Rows swapped in pairs by one turn or mirror: which row each one swaps with
The rows were stretched afterwards, more along some directions than others.
sos: [ -8  15  48   6   0 -12   2  10  -6  13   2 -25  17  -7  -2  32   5  16
  -1 -22]
Ruz: [ -7 -10 -15   5  24   6   1  -6 -18 -20  11 -24  46   2  -2 -39   2 -32
 -24  -8]
Benir: [ 13 -25  -5  -4  -5  10   5 -35  11 -10  38  -7 -21  22  26 -10  -1  -6
 -24  -4]
vifup: [-27   1  11  12   4   6  -6   3  10  12 -13  17   0 -13  21   8   8  24
   1  -1]
zalu: [  8  13  -8  -3  -1 -11   9 -11  -9  14  -6  -5 -16  21  18  24 -19  13
 -24  39]
sipeg: [-14   3  27  -3   3  16   6   9  15  13 -18  27   6   4  18   9  11  20
  19   0]
lisi: [  4  16  -5  -3   5 -11  15  -7 -10  12 -18  -5 -12  21  15  24 -15  17
 -24  36]
Genid: [-15  14 -43  -4   8   8 -30  -8   4  23   4  13 -16  26   4 -17  10   9
 -23  44]
mefu: [  3 -15 -10 -15  22  27 -28  -7 -10  -2  10  26   5  41  -3 -32   5 -23
  -5   7]
Fasi: [-18 -40  11  -8   1  27  10  -2  22 -43 -42  35  -6  18  -2 -13  -6  11
  17  11]
dom: [-30 -11  23  -3  -4  15 -19   0   3 -16 -37  -8  29 -19 -29  -9   9   7
  -3 -33]
susa: [ -5   6  36 -10  -2 -11   2   7  45   8 -15  11   7   4  26  16 -18  27
 -15 -11]
rapu: [-28 -15  -7  13  18  -2 -20   1  -9  -9  34 -13  38  24   3 -42   7 -15
  -7 -11]
mazem: [  2  -2 -13  -4  21   6   0 -20 -26  -6  29 -32  38   6   2 -32   2 -39
 -26  -7]
bitub: [ -2  14  34 -12   1  -4   6   0  -7   1 -40  23  11  18 -14  20   4   6
  28  -3]
Lofa: [ 28  49  10   2  -8 -21   5  -5  -1  23  -6 -20 -18   6   5  34   8   7
  -9   3]
sasa: [  0 -21  15  -7   5  30   3 -22   1  -7  24   7  -5  23 -18 -23  19 -15
  21 -14]
Gosas: [ -6   1 -24  -5  21   2  -7  -9 -24 -13  13 -28  40   9  -5 -33   4 -35
 -26  -9]
doz: [-29  -1  22   2   0  14 -29  -8 -15 -10 -37  -9  25 -14 -34  -4  14  11
  -7 -29]
kezat: [ -9  22  27 -21   1   7  -1  -5  24  24 -12  13  12  37   3  -2   8  16
 -17 -10]
rup: [ -8 -18 -24 -11   9   0 -30  -1   4 -19  22   2 -10  13  21 -11  -9 -11
 -18  -7]
Luf: [ -8 -39  20 -12  -1  30  18   5  23 -40 -33  34  -1  17   1 -11  -9   4
  26  11]
Fenob: [-38 -46   7   5  21  16 -12  -6   4 -27  13  -3  42  28  -4 -56  -5 -15
  11  -7]
tig: [-13  28  32 -21  15 -14  -6  24  25  23 -16  12  28   4  17  14  -8  19
 -14 -15]
peno: [-22  -1  19   6   0   8  -6   8  12  14 -28  28   3  -4  12  10  14  26
  13  -2]
rek: [-11  -9 -22  -4   9   0  -7  -3 -14 -26  13 -30  33   3  -7 -38   5 -42
 -22 -10]
mil: [  9   1 -16 -17   9  -1 -17  -2  -3 -11  24   2 -11  36  24  -4  -7 -15
 -14  -2]
nuzu: [-11  20  45   9   4 -23  13   6 -15  23 -11 -17   5   8  14  32  -1  38
  -7   7]
Veris: [-25  30 -37 -11  20  12 -31   2  -4  27  -9  18  -3  19 -15 -21  22  10
 -17  37]
gugid: [-31 -23   8  13  -3  20 -32  -5  -7 -23 -35  -3  20 -10 -34 -19   2   7
 -11 -23]
bezem: [ -9   9  17   0  -5 -14 -14 -15 -12   1 -40  14 -14  17  -4  33  -3  21
   8   6]
vanep: [ -7   9  54   6   6 -10  15   1 -21  28  11 -34  21  -1   3  26  -8  20
   4 -12]
seb: [-36 -42   9   8  14   9  -3   8  10 -39  -8  14  22  32  10 -43   2   2
  12   4]
nubep: [ -8  11  32  -3   3  -5 -15 -24   9  22 -20   2  -8 -20  11   7 -10  17
 -16 -10]
sobar: [-12  16  51  11   4 -13   4   7 -11  26  15 -25  27 -10  -1  19   7  23
   2 -24]
Tased: [-23 -27   4   1   7  38 -41  -9  -5 -25 -27   5  18  -6 -41 -27   6   1
  -5 -17]
tuk: [-28   6  27  -7  -7   2 -13  14  -1 -12 -37 -13  34 -14 -25  -3  12  -4
  -4 -32]
fuf: [ 16  27  26   2  -6  -1   6 -21  -2  23 -16  -7 -26 -14   0  22  -1  21
 -10   1]
lopip: [  6  12  15  12  33  -5   2 -19 -28  10  18 -28  54  -4  16  -8  -9 -18
 -24 -18]
Fibu: [ 16 -44 -26   7 -16   8  29  10   9 -34   7  -7 -13  13   6 -11 -26 -23
  -9  32]
vevis: [-24 -12 -14   7  20  -7 -19   2   0 -18  25 -14  39  30   7 -37   3 -26
 -15  -6]
torok: [-10  -4  24 -13   8  24  13  19  11   6 -18  37  15  26  11 -10  15   3
  23   1]
voke: [  7 -11  44   8   3   3   1 -12  14  20  -4  12   5  -4  26  17 -14  17
 -13 -10]
rivot: [  8   8  11   4  32   0  10 -14 -28  -2  14 -24  46  -2  -3 -20   1 -23
 -14 -14]
pud: [ -7  18   8  13  -5 -13   5 -12   8  40  17 -22  11  21  11   5  -6   5
 -32   3]
Tos: [ 16 -39  -8  -7   0  16  45  25  19 -39  -7   7   5  22   7 -17 -22 -24
   4  29]
miti: [-31 -13  28  -4  -5  24 -20  -1   5 -13 -36  -3  31 -12 -30 -14   8   2
  -5 -28]
pupes: [-23 -15 -17   2   4  22 -17   0  20 -23 -28  25  10  28  -1 -50  -3 -15
  -6  -1]
Gisi: [-18 -13 -19  11  -9   7 -22   8  35 -36 -28  16   7  29   2 -33   5 -14
   2  -9]
tidu: [-20 -16  -3 -17  10  31 -13  19   8 -15 -18  17  13  21  -2 -46  -7 -26
  -4  -5]
zuz: [ -5  -1 -28   2  -4   4 -25 -26   4  22   3  13 -32  17   8  -4   7  19
 -24  39]
gumuf: [-12  13 -47 -10  15  13 -26   3  -5  18  -3  20  -7  27 -10 -27  20  -1
 -13  40]

tig is swapped with rup
pupes is swapped with fuf
lopip is swapped with Tased
Benir is swapped with kezat
Tos is swapped with bezem
susa is swapped with mil
Fibu is swapped with bitub

